In the rows, zero is written as 128.
The rows of X fall into 4 groups, which share some directions, and each row is roughly a mix of its group's hidden directions.
X, 197 rows:
[[138 104  92 154 130 151 144 135 159 109  86 143 139]
 [117 163 147 124 128  94 120 115 137 123 119  81 165]
 [ 75 132 175 140 101 105 139 136 120 132 121 120 134]
 [120 165 132 129 129 153 102  96 146 160 156 159 138]
 [129 110 155 150  87 151 118 111 161 125 123 163 109]
 [135 111 131 109 129  88 164 177 114 111 119 110 137]
 [172 100 130 111 158 103 137 162 124 122 136 146 102]
 [100 146  95 117 140 132 114  91 113 145 164  97 135]
 [118 161 120 103 132 104 123 125 175 154 138 157 150]
 [163 135 124 125 115 104 147 173 142  97 134  92 129]
 [122 133  94 108 157 146 131 106 107 144 176 108 114]
 [120 136 137 118  82  78 124 162 119 116 142 110 120]
 [112  77  95 143 148 141 139 112 134 110  94 140 138]
 [150  98 129 137 115  99 139 163 123  81 109 117 108]
 [ 99  81 149 111 133 146 142 136 114 144 109 169 126]
 [ 85  74 130 120 129 138 102 113 134 146 137 153 126]
 [191 145 119 142 162 142 149 136 125 116 111 135 136]
 [101  99  92 134 140 149 120  87 118 128 143 152 101]
 [119 170 153 116  98 126  99 118 109 137 152 104 100]
 [128 152 151 124 105 159 136  86 148 155 137 147 157]
 [124 161 124 132 143  98 138 161 148 114 113  79 139]
 [114 104 138 129 135 162  97  80 110 142 128 155 110]
 [143 104 138 135 113 100 143 178 141 100 111 102 143]
 [ 84 115 136 125 161 112 151 114 107 147 121 119 169]
 [ 98 161 172 126  82 121 117 121 132 131 132 111 146]
 [127 159 136 140 147 161 121 106 137 163 133 104 170]
 [ 72 152 130 108 138 107 132  92 133 146 124 137 107]
 [123 125 145  95 104 114 156 155  86 109 135 108 103]
 [ 90  98 111 126 143 104 126 119 102 104 140 137  84]
 [128 147 101 131 141 150 156 122 147 144 152  91 169]
 [ 64 129 146 113  89 119 111 130 124 124 135 120 114]
 [118  67 152 142 127 125 123 152 136 119 105 112 156]
 [116 150 124 148  99 166 105  79 130 143 146 129 123]
 [125 120 134 110  81  93 137 171 144 116 122 107 144]
 [119 160 137 141 125 161 112 108 118 173 152 110 156]
 [ 93 118 170 133 143 151 118 111 141 157 114 161 147]
 [112 155 109 119 109 139 123 134 143 166 178 110 148]
 [172 132 149 120 102 153 146 165 144 110 115 152 117]
 [ 97 121 156 146  97 138 123  88 109 139 107 159 139]
 [124 149 123 167 150 137 122  77 136 133 102 157 131]
 [146 162 122 112 146 139 112 124  99 124 164 115  82]
 [107 131  84 109  94 140 115 154 132 112 158 123 101]
 [170  98 113 131 132 130 165 156 153  99 118 139 119]
 [ 97 146 158 133 102 120 122 107  86 158 117 151 136]
 [158 100 103 119 131 105 152 153 137  85 119 101 132]
 [107 156 145 122 104 110  99 116 103 143 153  86 112]
 [153 112 112 122 126  96 133 172 159  98  99 126 132]
 [104 153 164 125 155 141 111 100  94 149 148 137 110]
 [ 87 150 132 103 147 107 141  87 114 159 127 144 134]
 [127  87  99 128 166 142 130 102 141  95 118 133 104]
 [104 103  91 147 151 150 113  90 121 111 125 128  98]
 [114  98 138 140  86 105 121 158  97 117 121 146  99]
 [141  99 130 121 150 120 141 131 116  78  93 129  93]
 [108 101 117 159  87  93 131 156 145 124 104 122 119]
 [ 78 120 182 129 130 102 127 120 114 136 110 127 131]
 [136 109 130 124 142 117 137 136 104  87 128 131  67]
 [164 110 143 120 165 121 135 139 170 102 112 155 129]
 [124 165 147 113  91 103 128 155 135 159 149 124 154]
 [154 103 142 134 107 106 145 180 128  99 119 106 133]
 [135 124 107 140 151 135  97  72 128 145 156 141 111]
 [120  67 116 140 112 120 120 149 129  97 121 115  99]
 [158 139 102 121 125 117 165 152 147  92 126  95 145]
 [119 153 126 105 118 115 134 139  87 120 164  93  98]
 [162 161 106 104 132 114 164 159 156 115 139 129 122]
 [137  70 100 145 141 132 136 136 125 112 128 135  86]
 [142 115 143 131 157  95 154 120 124  95  81 136 142]
 [102 123  87 116  85 133 112 153 130 109 156 114 111]
 [105 127 134 118  60 104 123 148 132 122 132 105 130]
 [183 134 108 104 109 132 130 112 162 107 104 122 137]
 [122 132 100 173  98 115 145 126 144 129  95 163 116]
 [109 179 141  97 103 117 126 121  99 150 151 121 138]
 [118 163 152 120 108 118 105  99  83 139 135 139 101]
 [105 145 133 143 115 155  93 102  89 158 129 140 108]
 [115 161 156 120 107  96 132 125 116 147 151  81 136]
 [123  94  83 113 176 115 139 139 147 127 123 123 145]
 [ 93 101 153 149 136 112 140 100 113 132  95 159 110]
 [108  91 101 150 133 103 140 167 134 111 108  98 132]
 [135 105 115 123 101 165 100 151 143 125 113 175 129]
 [148 154 143 133 115 145 115 125 163 156 119 114 179]
 [161 100 137 134 102 161 132 150 126 116 128 166  97]
 [132 169 145 114 163 129 113  80 151 133 125 123 147]
 [121  80 116 135 154 158 111  99 116 110 124 136  95]
 [109 120 145 152 132 125 136  95  90 126  82 158 127]
 [177 125  74 126 118 147 139 143 139 116 140 115 117]
 [100 150 157 139 144 126 123  74 157 121 114 113 115]
 [102  99 138 130 100  87 132 155 149 104  96 129 134]
 [ 71 117 161 120 153 108 126 103 112 126 132 110 124]
 [110 161 143 119 127 146  86  77 138 139 141 132 120]
 [ 82  92 124 122 106 117 129 145  92 144 136 151 112]
 [138 187 112 137 106 138 107 114 106 117 135  95 118]
 [ 89  67 119 142 121 137 142 134 130 142 123 146 151]
 [ 63 132 158 134 122  99 131 107 129 135 124 112 126]
 [175 144 113 111 132 115 152 164 148  95 113 120 134]
 [101 123 126 138 155 152 108  85 145 161 124 145 158]
 [169 164 164 122 103 130 156 157 132 129 133 112 127]
 [143  91 112 144 124 116 152 177 107 107 115 113 109]
 [165 101 119 126 178 131 109 157 124 100 127 117 120]
 [142 171 146 112 126 118 129 144 150 143 140  89 167]
 [ 94 152 124 154  94 161 107  88 124 136 123 123 130]
 [120 137 161 146 111  98 140 120  94 124  82 151 139]
 [136 143 152 111 110 117 127 148 108  96 136 118  70]
 [146  94 126 117 103 105 133 168 122  96 136 135  92]
 [153  99 113 110 125 102 158 182 128 114 121 122 128]
 [130  86 117 143 156 150  94  91 147 126 131 152 121]
 [134 128 107 106 148 105 138 150  93 152 149 121 174]
 [138 179 146 116 113 147 130  83 147 149 126 134 147]
 [122 148 119 139 142 133 156 113 153 121  90  93 169]
 [103 143 132 147  67 137 103  97 130 139 131 120 136]
 [141 125 154 155 107 131 116 130 169 106  88 158 129]
 [ 81 113 104 134 174 107 125 106 105 115 137 122 124]
 [ 97 133 160 119 112  85 122 101 108 144 154 113 145]
 [173 184 118 125 151 142 116 122 129 114 140 110 121]
 [ 79 152 107 109  88 135 126 118 127 143 160 126 116]
 [114  80 135 136 123 147  99 135 112 158 163 112 111]
 [146 135 120 137 135  97 144 129 133  81 111  78 135]
 [125 158 112 108 149 137 138  89 117 170 136 161 129]
 [108 145  97 122 142 149 109  79 133 148 161 137 116]
 [ 84 131 110 119 126 128  89  87 114 150 127 118 151]
 [118  57 125 139 122 119 118 144 128 100 119 132 112]
 [135 149 106 113 128 140 111 133 170 157 177 122 141]
 [170 111 128 132 135 127 166 173 126 101 108 130 116]
 [125 161  83 122 112 162 116 119 147 117 154 138  98]
 [117 138 138 107  84 140  92 160 110 153 139 128 103]
 [124 119  99 151 157 166 128  78 125 137 138 144 118]
 [117  80  93 140 123 146 143 148 119 114 116 167 117]
 [150 133 151 131 137 168  86  92 117 134 116 150 145]
 [118 160 131  98 122 139 105 111 126 155 153 175 143]
 [ 79 113 123 132 154 126 109  86 114 136 147 137 103]
 [114 121 149  76 124 126 120 140 129 113 158  82 122]
 [ 80 114 134 117 110  83 147 155 116 112 110 132 118]
 [127 160  91  97 112 137 145 147 140 134 172 111 113]
 [147 171 154  94 137 139 150  94 117 125 136 157 125]
 [122 123 157 148 121 104 113 128 167  93  91 150 119]
 [ 79 139 110 119 139 119 105  88 104 147 152 137 128]
 [155 164 124 123 167 151 109  93 148 132 141 109 141]
 [108 105 136 114  79 121 128 155 103 110 136 133  89]
 [121 187 116 135 115 125 123 125 132 147 150  87 149]
 [100 150 130 122 164 131 118  86 106 164 144 139 145]
 [139 168 142 123 119 138 137 120 156 157 126 122 182]
 [ 63 136 143 124  93 127 113 112 132 129 138 120 108]
 [ 97 126 164 130 103 147 125 119  94 160 133 163 132]
 [115  70 139 122 151 154 111 107 124 130 120 159 116]
 [172 141 106 145 142 184 125 124 133 132 118 148 116]
 [128 148 107 132 120 119  91  94 127 109 157 117  83]
 [167 134 153 116 144 128 136 133 174 132 115 142 169]
 [115 139 135 109 121  94 144 153  94 109 150 122  83]
 [ 89 166 156 135 118 124 107 108 137 160 140 108 149]
 [137  96 103 138 174 166 125 108 159 121 124 127 134]
 [135 105 106 125 107 111 177 165 116 102 126 138 111]
 [126 146 142  97 104 113 155 159 101 115 150 151  97]
 [192 139 140 133 130 128 129 155 156 111 108 144 129]
 [ 92 104 156 139 104 110 125 138  88 131 112 146  98]
 [148 165 147 122  75 116 117 153 122 133 122 107 151]
 [ 81 107 135 119 151 122 123  95 139 159 142 132 161]
 [ 85 110 140 146 142 151 136 116 118 154  94 149 158]
 [164 122 121 117 174 160 129 113 143 114 117 156 102]
 [128 105 126 122 112 147 100  97  83 152 151 153 114]
 [141 110  97  92 109 138 136 180 136 136 148 113 115]
 [135 140 107 139 137 147 107 124 149 161 112 124 187]
 [145 113 106 108 110 134 131 159 151 142 173 161 111]
 [101  94  96 109 127 133 139 178 143 113 111 124 112]
 [144 146 143 118 118 142 129 137 110 104 143 152  66]
 [114 141 145 132  88 100 128 136  88 133 115 165 103]
 [ 76 106 120 135 149 152 113  91 132 153 130 146 130]
 [127 115 129 132 160 123 163 101 126  91 100 153  97]
 [156 178 115 141 124 138 132 133 155 160 147 136 157]
 [144 148 148 127 109 149 129 164 115 179 147 154 132]
 [ 82 152 133 121 113 113  92 100 117 146 151 103 122]
 [140  96 115 143 103 122 154 186 125 125 113 115 141]
 [ 88 101 154 140 119 116 122 128  91 138 104 166 129]
 [120 140 122 143 179 156 112  83 116 139 132 144 116]
 [101 130 173 151  95 107 123 153 125 157 114 128 144]
 [159 102 117 124 144 159 137 131 147 107  95 171 136]
 [113 147 125  96  77 133 128 171 133 126 151 123 112]
 [140 172 155 103 128 149 114 112 165 105 113 145 117]
 [157 143 141 143 120 106 100 126 107  88 116 102  93]
 [102 167 132 123 135 103 143 100 109 146 140  86 149]
 [175 115 113 151 152 161 108 144 149 136 117 154 135]
 [137 139 119 120 152 132 136 118  85 101 132 140  73]
 [154 183 158 124 131 132 141 113 115 155 118 144 153]
 [150 156 136 107 162 139 125  67 123 128 134 137 127]
 [131 137  96 116 131 155 118  94 118 174 164 136 132]
 [150 156 151 122  87  89 115 164 120 121 135 128 113]
 [111 120 146  99  84 103 153 157 116 103 113 109 125]
 [ 89 154 139 144 138 133 116  74 145 140 140 105 129]
 [128 130 133 111  75  95 141 162 130 119 133  97 144]
 [157 142 147 140  90 163  99 155 157 126 123 128 113]
 [152 114 121 111 134 121 174 168 121 123 126 170 143]
 [138  92 115 145 108 171 153 121 123 136 126 173 130]
 [113 167 126 138 126 125 151 124 131 180 164 115 146]
 [140 162 161 102  90 113 134 152 107 124 136 101 113]
 [115 167 115 135 128 135 112  75 145 165 129 137 137]
 [140 119 120 129 126 104 146 185 139 126 150  86 131]
 [138 134 113 106 124 131 120 163 168 134 171  93 136]
 [181 139 104 142 155 139 125 119 167 110 118 115 118]
 [ 98 104 106 155 146 143  98 107 115 142 128 159  96]
 [ 66 108 138 120 101 132 104 130 108 131 145 130 107]]
In each list below, one row fits none of the groups, and each other row fits one group, some only roughly. Which row is it?
  j989: [ 93 147 140 112  90 113 131 118  92 123 136  93 106]
  j938: [165 130 126 125 124 157 127 100 142 172 157 142 154]
  j529: [143 158  99 127 117 153 105 120 117 120 154 115  78]
  j845: [155 166 147  97 134  98 143 159 105 111 136 119 111]
  j782: [ 88 120 118 116  93  98 114 132 103 116 146 125  89]
  j853: [130 164 173 110 121 125 110 153  89 148 142 118 121]
  j446: [102  89 142 138 110 100 116 152 101 130 100 152 107]
  j562: [116 133 146 154 100 132  76 118 102 142 148  99 124]
  j815: [112  79 134 116 120 130 104 136 109 119 132 158  83]
  j27: [ 69 127 132 119  96 109 139 127 128 122 137  91 148]
  j944: [108 114 134 113 124  82 115 173 106 122 126 147  99]
  j148: [147 128 142  96 112 128 165 175 110 120 122 154 110]
 | j944
  j411: [137 122 157 114 175  99 157 151 144 115 112 136 150]
  j637: [145 167 116  87 148 137 129 122 125 113 153 105  91]
  j257: [161 126 126 128 148 108 120 152 156  90 115  86 137]
  j942: [ 96 110 152 136 125 142  74 102 115 155 138 123 132]
  j643: [ 97  95 129 140 116 113  99 157 123 112 106 138  87]
  j917: [176 150 125  91 129 109 153 155 125 136 154 134 139]
  j264: [ 98 105 118 149 154 147  99  80 140 137 116 125 146]
  j733: [129 118 135  99 109  99 153 184 142 112 132 107 133]
  j538: [180 123 137 123 135 170 130 164 136 139 145 147 117]
  j49: [167 140 112 147  99 146 160 147 108  97 116 112 110]
  j448: [178 148  93 142 134 136 121 160 159 117 131 116 135]
 | j917
  j429: [193 153 133 138 151 146 139 146 134 135 115 125 146]
  j910: [166 137 113 119 135 172 140 112 141 110 133 152  89]
  j482: [108  94 109 127 175 145 140  96 133 106 102 127 118]
  j434: [ 94 174 110 118 153 123 129  89 125 154 148 131 127]
  j573: [103 134 168 121 133 130  93  98 130 169 147 146 140]
  j838: [142  95 112 129 154 137 129 126 156 136 109 166 172]
  j871: [106 144 148 113  85 102 148 153 115 116 130  89 117]
  j86: [160 109 103 145 181 151 125 122 126 121 116 160 122]
  j443: [152 123 108 130 164 140 139 121 154 123  90 128 174]
  j191: [131 134 139 116  74 106 137 156 101 116 144 110  99]
  j683: [160 142 143 129  86 130 150 176 147 135 133 114 144]
  j216: [ 99  74 125 140 132 121 124 128  94 123 117 126  88]
 | j216
  j424: [130 111 121 145 142 114 143 147 141  89 100  78 146]
  j927: [ 69 121 142 139 137 131 123  96 124 151 110 139 158]
  j315: [ 93 131 106 126 182 111 119  90 136 113 118 123 127]
  j36: [137 127 157 126 116  99 119 160 178 124 129  97 147]
  j692: [128 162 143 104  89 109 145 160 149 143 142 104 144]
  j293: [ 72 130 143 129 102 102 115 122 106 144 128 120 161]
  j400: [165 115 123 115 129 119 151 170 151 111 146  94 149]
  j298: [145 133 162 135 140 132 129 153 134 123 108  76 166]
  j296: [147 108 147 125 111  81 109 160 164 112 122 133 143]
  j818: [129 133 141 122 129 120 125 162 120 169 145 179  99]
  j747: [137 113 104 101 162 120 151 158 169 103 138 113 132]
  j754: [ 86 103 147 120  94 118  97 132 114 153 158 120 133]
  j768: [137 176 117 127 158 138 141  91 122 145 122 110 162]
  j445: [179 113 136 114 149 158 157 150 154 131 136 149 125]
 | j818
  j723: [100 141 131  98  87 106 124 152 123 153 167 130 124]
  j25: [139 144 113 157 140 170 151 109 129 165 136 153 153]
  j792: [ 78 125 129 103 142 114 119 111 106 142 168 116 104]
  j813: [ 90 108 114 157 166 140 139  83 126 122 117 139 128]
  j624: [100  92 134 126  88 124 109 167 120 120 146 107 110]
  j386: [152 112 102 127 181 131 135 127 147 101 132 147  95]
  j855: [158 108  95 135 153 151 135 126 155  90  99 138 139]
  j809: [166 123 109 142 153 147 132  92 171 126 127 144 150]
  j941: [122  80 158 145 143 105 116 140 141 102 110  95 121]
  j899: [184 148 118 120 147 169 123 144 131 139 144 143 112]
  j97: [105 129 125 130 153 159 118  96  96 174 143 142 129]
 | j855
  j376: [ 91 135 167 130 128 120 108 103  85 155 138 138 118]
  j17: [ 89 111 121 128  89 103 121 166 113 117 137 112 103]
  j418: [174 123 106 101 125 102 137 170 151 117 133 111 137]
  j764: [144 165 147 110  86 111 147 144 157 120 111 112 149]
  j356: [131 118 154 103  74 130 145 168 138 142 144 120 139]
  j507: [146 127 163 141 103  80 131 153 132  99 102 132 122]
  j175: [116 153 119 116 123 156 109 121 115 177 170 134 144]
  j324: [100 130 121 115 115  93 123 142  87 143 170 127 103]
  j133: [137 157 140 101  87  90 137 154 120 112 128 102 115]
  j457: [137 130 116 144 140 175  93  91 113 129 124 139  96]
 | j133
  j769: [123 145 152 146  92 157 131 108 149 164 153 153 141]
  j834: [124 175 120 105 120  97 138 136 152 134 150  98 156]
  j35: [153 101 128 135 126 122 158 153 115  98  98 162 100]
  j409: [ 88 100 163 147 111 120 142 163 114 120 101 118 131]
  j833: [144  90 115 114 135 118 132 164 110  88 107 135  97]
  j211: [169 134  78 130 162 138 138 111 145 113 142 112 119]
  j590: [170 151 136 101 168 136 126 114 154 112 116 157 132]
  j193: [113 169 133 131  85 112 151 143 103 159 142 132 146]
  j707: [139 193 140 118 111 117 121 113 126 159 145 144 139]
  j641: [167 146 101 123 153 146 175 151 150 117 128 129 130]
  j292: [ 86 113 116 161  81 105 117 136 125 123 106 138 120]
 | j409
